[125 120 109 124 149 102 106] 109
[ 98 124 128 102] 128
[124 129 106 136 156] 106
[105 106 115 133] 115
[123 118 103 134 137 132] 103
[133 149 123 117 142] 123
[115 153 112 125] 112
[104 133 122 129 112 105] 122
[101 123 146 127 123 109 143] 146
---
[126 135 150 119] --> 119
[124 113 100 117 116] --> 116
[108 117 157 133 138] --> 138
[145 121 143 157 127 120] --> 120
[105 142 131 128] --> 128
[138 133 139 103 127 120 134] --> 134
[135 137 124 127 127 151] --> 151
[140 133 114 116 142 145 153] --> 153
[122 109 114 111 116 100  99] --> 99
[121 153 150 139] --> 139
---
((114, 116, 107, 144), (99, 143, 130, 126), (141, 122, 138, 128)) Answer: 107
(154, 102, 132, 111) Answer: 111
((127, 125, 134, 131, 121, 124, 122), (131, 133, 133, 135, 122, 113, 101)) Answer: 113
(126, 107, 119, 143, 142, 150) Answer: 119
((136, 114, 150, 140, 130, 117), (122, 138, 121, 134, 134, 116), (131, 124, 123, 133, 129, 119)) Answer: 116
(130, 131, 137, 135, 152, 121, 122) Answer: 122
---
[[140, 137, 108, 116, 108, 115],
 [134, 118, 110, 157, 140, 137],
 [129, 132, 134, 118, 110, 157]] ==> 118

[127, 139, 102, 131, 126, 130] ==> 131

[[100, 152, 134, 152, 118],
 [98, 151, 135, 150, 120],
 [102, 151, 134, 152, 118]] ==> 134

[[142, 118, 106, 107, 115, 136, 107],
 [121, 121, 150, 149, 136, 120, 107]] ==> 136

[153, 129, 146, 132, 101, 127, 140] ==> 101

[114, 154, 142, 125] ==> 154

[[146, 130, 123, 131, 119, 113],
 [154, 133, 136, 125, 113, 113]] ==> 125

[[131, 150, 151, 150, 108, 127, 111],
 [124, 149, 147, 149, 127, 113, 114],
 [151, 151, 151, 149, 149, 127, 104]] ==> 149

[104, 102, 117, 133, 152, 108] ==> 133

[146, 139, 104, 122, 138] ==> 104
---
[[133 131 131 134 138 145 124]
 [114 115 150 127 144 144 117]] ==> 150

[[145 123 112 107 150 116 151]
 [150 146 136 129 138 109 149]
 [112 126 148 149 102 140 101]] ==> 136

[[131 111 127 125 121]
 [128 141 128 122 125]
 [125 105 126 128 119]] ==> 128

[[151 134 134 116 147 155 127]
 [108 124 142 121 116 116 149]] ==> 142

[[132 137 130 126 122 138]
 [135 138 123 131 123 140]
 [142 115 151 139 140 122]] ==> 123

[[137 122 148 148 124]
 [151 104 128 143 144]] ==> 128

[[129 128 128 103]
 [132 133 129 118]
 [127 104 126 137]] ==> 129

[[147 144 142 116 148]
 [118 118 149 130 126]
 [110 113 150 131 117]] ==> 149
---
[[118 113 135 146 128 115 156]
 [124 109 150 147 122 112 149]
 [117 116 140 138 126 112 152]] ==> 156, 152

[109 118 135 129 151 155] ==> 155, 151

[[103 124 156 109]
 [139 114 104 152]] ==> 156, 152

[138 116 113 156] ==> 156, 138

[[101 157 125 121]
 [132 152 134 131]] ==> 157, 152

[157 155 151 143 145 129] ==> 157, 155

[145 147 133 154] ==> 154, 147

[[131 146 147 138 126]
 [134 127 107 132 132]
 [135 150 134 141 123]] ==> 150, 147
---
[[112 117 114 136 114 129 122]
 [111 122 119 137 115 131 110]
 [107 124 127 139 116 135 102]] value 131

[[148 114 137 145 145 142 124]
 [125 138 141 121 141 142 116]
 [106 134 139 118 112 149 112]] value 142

[[105 112 146 151]
 [135 103 156 114]
 [102 154 112 128]] value 156

[[133 136 147 135 129 131]
 [133 137 147 136 129 131]
 [130 132 151 129 126 125]] value 129

[[112 124 130 139]
 [104 110 133 127]
 [118 110 129 126]] value 133

[[119 105 122 112]
 [134 130 109 132]
 [117 121 104 158]] value 109
---
140	103	121	126	152	146	121
124	121	111	122	125	120	124
→ 124

111	153	121	105	156
111	155	123	108	151
139	129	139	149	103
→ 111

115	132	139	104	129	117
147	105	124	145	144	148
→ 147

129	128	99	128	128	132
130	127	131	127	154	125
128	130	125	130	99	126
→ 130

129	112	121	112	114	148	155
142	124	114	106	117	147	149
→ 142

127	101	133	153
118	154	100	112
→ 118

133	132	112	120	101
102	139	135	102	103
→ 102

125	115	139	123
111	124	152	136
132	136	131	129
→ 111
---
[[127 151 149 126 102]
 [116 130 118 154 139]
 [154 149 121 112 104]] Out: 121

[[103 138 124 133 100 108]
 [141 127 146 112 117 150]
 [123 145 115 138 127 123]] Out: 115

[[125 109 137 121]
 [127 116 135 122]
 [148 113 131 100]] Out: 131

[[116 152 136 123 109]
 [131 117 109 131 115]
 [121 146 133 124 113]] Out: 133

[[133 134 131 104]
 [132 136 139 101]
 [128 134 150 115]] Out: 150

[[111 133 121 123]
 [151 147 105 150]
 [124 114 129 134]] Out: 129
---
[[136 104 118 131 103 131 146]
 [120 152 138 125 153 126 110]
 [133 114 123 128 110 130 140]] out 130

[[127 145 153 148 125]
 [119 135 148  98 126]
 [120 134 147  99 125]] out 99

[[103 124 133 142]
 [107 118 134 134]
 [119 134 124 154]] out 124

[[148 132 125 106 129 115 121]
 [129 111 135 134 113 127 121]
 [135 113 149 137 121 115 108]] out 115

[[119 127 120 131 152]
 [140 130 126 131 111]
 [122 124 123 114 142]] out 114

[[153 155 140 125 153]
 [120 113 120 134 105]
 [118 151 133 152 103]] out 152

[[127 122 136 107 137]
 [127 141 123 110 114]
 [128 144 127 125 112]] out 125
